Here are some points, one per row:
[-0.8  0.3  0.1  0.7  0.4  0.3  0.2 -1.1 -0.2 -1.1  1.   0.6 -0.8 -1.
  0.7 -0.2 -1.2  1.1  0.7 -0.3  0.4 -0.5 -1.4 -0.6]
[ 0.3 -0.7 -1.8 -1.1 -0.7  0.2 -0.1  0.3  0.6  1.8  1.   1.8  0.8  0.5
 -0.4 -1.8 -0.4  1.3  0.3 -2.  -1.1  0.3  1.6  0.9]
[-1.   0.4 -0.3  0.2  0.3  0.5  0.  -0.7  0.  -0.2  1.5  0.7 -0.5  0.1
  0.2 -0.7 -1.   1.8 -0.2 -1.1  0.2  0.1 -0.3 -0.2]
[ 0.8 -0.1  0.8  0.3  0.1 -0.7 -0.1  1.2 -0.6  0.5 -1.9 -1.8  0.7  0.9
  0.   1.   1.7 -2.5 -1.1  1.2  0.2  0.3  0.8  0. ]
[-0.6  0.3  0.4  0.8  0.5  0.4  0.3 -0.9  0.3 -1.3  1.   0.4 -2.  -0.7
  0.6  0.1 -0.6  0.8 -0.1 -0.1  0.3 -0.6 -1.5 -0.4]
[-0.5  0.2  1.6  0.5  0.4 -0.6  0.4 -0.6 -0.2  0.1 -0.7 -1.2  0.  -0.2
  0.5  0.7  0.4 -1.3 -0.4  1.2  0.  -0.6 -0.3 -0.3]
[ 0.2 -0.3  0.9 -0.3  0.  -1.  -0.6  0.9  0.2  0.2 -1.6 -1.6  0.4  0.4
 -0.9  1.6  0.9 -2.1 -0.6  1.7 -0.2 -0.2  0.7 -0.3]
[-0.6  0.1 -0.3  0.3  0.   0.7  0.5 -1.  -0.3 -0.6  1.2  1.2 -0.7 -0.5
 -0.1 -0.3 -0.9  1.1  0.2 -0.7  0.3 -0.5 -1.1 -0.8]
[-0.9  0.3  0.5  0.8 -0.1  0.5  0.3 -0.9  0.  -1.1  0.8  0.8 -0.8 -0.7
  0.2 -0.7 -0.7  1.3  0.2 -0.4  0.5 -0.4 -1.4 -0.5]
[ 0.5 -0.3  0.9  0.1  0.6 -0.6 -0.3  0.6  0.1  0.  -1.3 -1.4  0.1  0.3
  0.   1.2  0.5 -1.9 -0.6  1.5  0.9  0.1  0.  -0.2]
[-1.   0.5  1.   0.8  0.   0.2  0.3 -0.4 -0.1 -1.6  0.8 -0.5 -1.1 -0.5
  0.4  0.5  0.2  0.3  0.1  0.6  0.6 -0.4 -1.5 -1.2]
[-0.7  0.1 -0.3  0.8  0.3  0.6  0.3 -0.7  0.  -0.6  1.2  0.6 -1.  -0.7
 -0.3 -0.4 -1.1  1.1  0.4 -0.7 -0.1  0.2 -1.  -0.3]
[-1.6  0.4  0.7  0.7  0.2 -0.1 -0.1 -0.6 -0.1 -1.4  0.4 -0.5 -1.1 -1.3
  0.4  0.2 -0.6  0.  -0.1  0.3  0.8 -0.4 -1.5 -0.4]
[ 0.6 -0.4  0.8 -0.4  0.  -0.5 -0.6  1.   0.5  0.5 -1.9 -1.9  1.2  0.
  0.3  1.2  1.6 -2.1 -0.6  2.3  0.1  0.5  0.9 -0.1]
[-0.1 -0.2 -0.5  0.3  0.1  0.6  0.3  0.   0.   0.3  1.1  1.3 -0.4 -0.5
  0.4 -1.  -0.5  1.9  0.7 -1.2 -0.2  0.  -0.1  0.2]
[ 1.2 -0.4  0.4 -0.6  0.3 -1.  -0.5  1.6 -0.4  1.4 -2.7 -2.1  2.   1.4
 -0.2  1.7  2.6 -3.2 -0.7  1.8 -0.3  0.3  2.   0.2]
[-0.4  0.4  0.9  1.3  0.2  0.5  0.3 -0.7  0.1 -0.6  1.2  0.4 -1.  -1.
  0.6 -0.6 -1.   0.9  0.5  0.1  0.1 -0.4 -1.9 -1. ]
[ 0.6 -0.1  0.8 -0.2  0.4 -0.5 -0.6  1.1  0.1  0.5 -2.  -1.7  1.   0.6
 -0.3  1.2  1.9 -2.5 -0.6  1.8 -0.2 -0.2  0.7  0.5]
[ 0.7  0.3  0.7 -0.3  0.  -0.4 -0.6  1.   0.4  0.1 -2.3 -1.4  0.8  0.5
 -0.2  1.1  1.8 -2.7 -0.6  1.3  0.   0.5  1.3 -0.4]
[ 0.7 -0.1 -1.  -0.6 -0.2  0.2 -0.2 -0.3  0.2  0.4  1.4  1.2 -0.1 -0.2
  0.  -1.2 -0.7  1.5  0.5 -1.8 -0.1  0.2  0.4  0.5]
[-0.2  0.1  0.7  0.3  0.2 -0.1  0.4  0.   0.1 -0.8 -0.8 -1.4 -0.4 -0.2
  0.4  1.2  0.6 -1.  -0.1  1.2  0.8 -0.3 -0.8 -0.3]
[-0.2  0.  -1.1 -0.3  0.2  0.3  0.2 -0.4  0.4  0.   1.6  0.9 -0.3  0.2
 -0.4 -1.2 -0.5  1.4  0.6 -1.1 -0.2  0.1 -0.5  0.4]
[ 3.8 -1.  -0.2 -2.5  0.1 -1.6 -0.9  3.8  0.   3.7 -5.3 -2.1  4.   2.8
 -1.5  2.   4.1 -5.3 -1.5  2.4 -0.8  1.2  4.9  1.9]
[-0.7  0.6 -0.5  0.7  0.2  0.3  0.  -1.5  0.2 -0.9  0.9  0.7 -0.5 -0.9
  0.1 -0.2 -0.8  1.3  0.8 -0.7  0.8 -0.2 -1.1 -0.7]
[-0.8  0.   0.4  1.  -0.2  0.   0.1 -0.6  0.4 -1.2  1.   0.2 -0.9 -0.5
  0.6  0.1 -1.2  1.3  0.2 -0.6  0.3 -0.4 -1.6 -0.4]
[-1.1  0.7  1.   0.9 -0.2 -0.2  0.7 -0.5 -0.3 -1.3  0.3 -0.6 -0.3 -0.9
  0.6  0.5  0.  -0.1  0.1  0.5  0.7 -0.6 -1.4 -0.6]
[-1.2  0.8  0.6  1.   0.5  0.   0.5 -0.9  0.2 -1.3  0.9  0.2 -0.9 -0.5
  0.6 -0.1 -0.9  0.8  0.3 -0.1  0.9 -0.4 -1.6 -0.3]
[ 0.3 -0.4 -1.1 -0.3 -0.4  0.4  0.   0.2  0.2  0.2  1.3  1.5 -0.1  0.6
 -0.3 -1.2 -0.9  1.7  0.6 -1.2 -0.7 -0.2  0.2  0.3]
[ 0.6  0.2  0.9 -0.4  0.3 -0.6  0.1  0.8 -0.2  0.2 -2.  -1.6  1.2  0.4
  0.   1.3  1.7 -2.2 -0.9  1.8 -0.1  0.1  1.2  0. ]
[ 2.  -1.  -2.2 -1.8 -0.4  0.3 -0.3  0.9  0.2  2.2  0.4  1.7  1.6  1.3
 -0.9 -1.6 -0.8  1.5  0.7 -2.5 -1.8  0.8  3.1  0.9]
[-0.3 -0.3 -0.7 -0.7 -0.2  0.5  0.5 -0.5  0.3  0.5  1.2  1.1 -0.3  0.2
 -0.2 -1.3 -0.7  1.   0.6 -2.2 -0.4  0.3 -0.3  0.2]
[ 0.3 -0.1  0.7 -0.2 -0.2 -0.7 -0.6  0.6 -0.7  0.1 -1.9 -1.6  0.7  0.
 -0.6  1.3  2.  -1.7 -0.7  1.8  0.3 -0.1  0.4  0.1]
[ 1.  -1.  -2.3 -1.4 -0.4  0.5  0.   0.2  0.2  1.1  0.3  1.7  0.4  0.5
 -0.2 -1.6 -1.2  1.5  0.2 -1.9 -1.1  0.5  1.5  0.8]
[-1.1  0.9  0.6  0.8  0.3  0.4  0.3 -0.4 -0.1 -1.3 -0.1 -0.3 -0.8 -1.
  0.4 -0.1 -0.5  0.  -0.1  0.7  0.9 -0.2 -1.7 -0.6]
[-1.1  0.5  0.7  1.4 -0.1 -0.2  0.2 -0.9  0.5 -1.2  0.9  0.2 -0.8 -0.9
  0.4 -0.3 -0.8  0.6  0.1  0.7  0.4 -0.2 -1.5 -1. ]
[ 0.2 -0.4 -1.6 -1.5 -0.5  0.4 -0.2 -0.1 -0.2  1.3  1.   2.1  0.5  0.7
  0.  -1.4 -1.2  1.   0.7 -1.7 -0.8  0.5  1.   1.3]
[-0.9  1.1  0.7  0.7 -0.1  0.1  0.4 -0.3 -0.3 -0.8  0.  -0.9 -1.  -1.
  1.   0.8 -0.3  0.1 -0.2  0.5  0.9  0.  -1.6 -0.3]
[ 0.1  0.3  1.1  0.3 -0.1 -0.4  0.1  0.3  0.2 -0.6 -0.7 -1.1  0.1 -0.6
  0.3  1.5  0.5 -1.1 -0.1  1.4  0.1 -0.2 -0.2 -0.3]
[-0.2  0.1  0.9  0.4  0.1 -0.2  0.2  0.7 -0.2 -0.4 -0.9 -0.9  0.1  0.4
  0.5  1.1  0.9 -1.8 -0.3  1.3  0.8 -0.1 -0.2 -0.4]
[ 2.6 -1.3 -2.8 -2.8 -0.9  0.4  0.   1.1  0.2  3.   0.4  1.9  1.9  2.
 -1.2 -2.  -0.1  1.3  0.8 -3.  -1.9  1.7  4.1  1.8]
There is one direction along which these points spread out most. Take the direction at right angles to it along which they spread out most. Go by this last direction. Where along it does each point below lie, from 0 to 99? The average is 50, and the first point in the table lies past the average. One standard deviation of the points above along it is 16.
[ 2.4 -1.  -3.1 -2.8 -0.3  0.3 -0.7  1.3  0.2  4.1  0.1  2.3  2.4  2.4
 -1.7 -2.  -0.6  1.2  0.6 -3.  -2.2  0.9  4.1  2.1] 0
[-0.9  0.6  0.6  0.6  0.   0.6 -0.2 -0.8 -0.2 -0.9  0.9  0.6 -1.  -0.5
  0.5 -0.3 -0.9  1.7  0.6 -0.6  0.4 -0.3 -1.1 -0.5] 54
[-1.2  0.1  0.3  1.1  0.  -0.2  0.  -1.   0.  -1.4  0.9  0.  -1.6 -0.5
  0.4  0.  -0.6  1.   0.5  0.5  0.5 -0.6 -1.4 -0.4] 61
[-0.1 -0.1  0.9  0.7 -0.1 -0.2 -0.2  0.2  0.3 -0.1 -0.7 -1.8  0.5  0.2
  0.   1.3  0.9 -1.7 -0.6  1.6  0.4  0.2  0.1  0.4] 61
[-0.9  0.2  0.8  1.3  0.4  0.4  0.  -0.8 -0.1 -1.2  0.1 -0.3 -0.9 -0.7
 -0.1  0.8 -0.4  0.2 -0.5  0.3  0.5 -0.6 -1.4 -0.7] 64
[-1.2  0.5  0.5  1.2  0.2  0.4  0.1 -0.9 -0.3 -1.5  0.9 -0.4 -1.  -1.1
  0.4 -0.1 -0.6  0.9  0.3  0.1  0.3 -0.2 -1.3 -0.4] 61
[ 1.5 -0.4  0.6 -0.7 -0.2 -1.4 -0.2  1.2 -0.2  0.7 -2.8 -1.6  2.   1.
 -0.5  1.7  2.  -2.7 -0.9  1.9 -0.4  0.7  1.1  0.8] 53
[-0.6  0.  -0.3  0.3 -0.4  0.2  0.5 -1.1 -0.3 -0.4  0.9  0.5 -1.3 -0.5
  0.2 -1.2 -0.8  1.4  0.  -0.8  0.  -0.9 -0.9 -0.1] 49
[ 1.6 -1.  -1.9 -2.  -0.6  0.4 -0.3  0.4 -0.5  2.4  0.5  2.5  1.2  1.2
 -0.8 -1.8 -0.3  1.3  0.3 -2.1 -1.5  1.1  2.2  1.2] 13
[ 0.8 -0.4 -1.1 -1.2 -0.3  0.6 -0.1  0.  -0.1  1.   1.2  1.7 -0.1  0.2
 -0.8 -1.6 -0.5  1.5  0.3 -1.7 -0.7 -0.1  1.3  1. ] 27
[-1.1  0.2  0.6  0.8  0.  -0.1 -0.2 -0.3 -0.3 -1.4  0.5 -0.6 -0.5 -0.6
  0.4  0.4 -0.3 -0.5 -0.1  0.9  1.  -0.5 -1.3 -0.4] 64
[-0.9  0.6  0.   1.1  0.1  0.1  0.2 -0.8  0.2 -1.2  0.9  0.2 -1.4 -1.1
  0.3  0.4 -0.7  0.6 -0.3  0.3  0.7 -0.2 -1.5 -0.9] 62
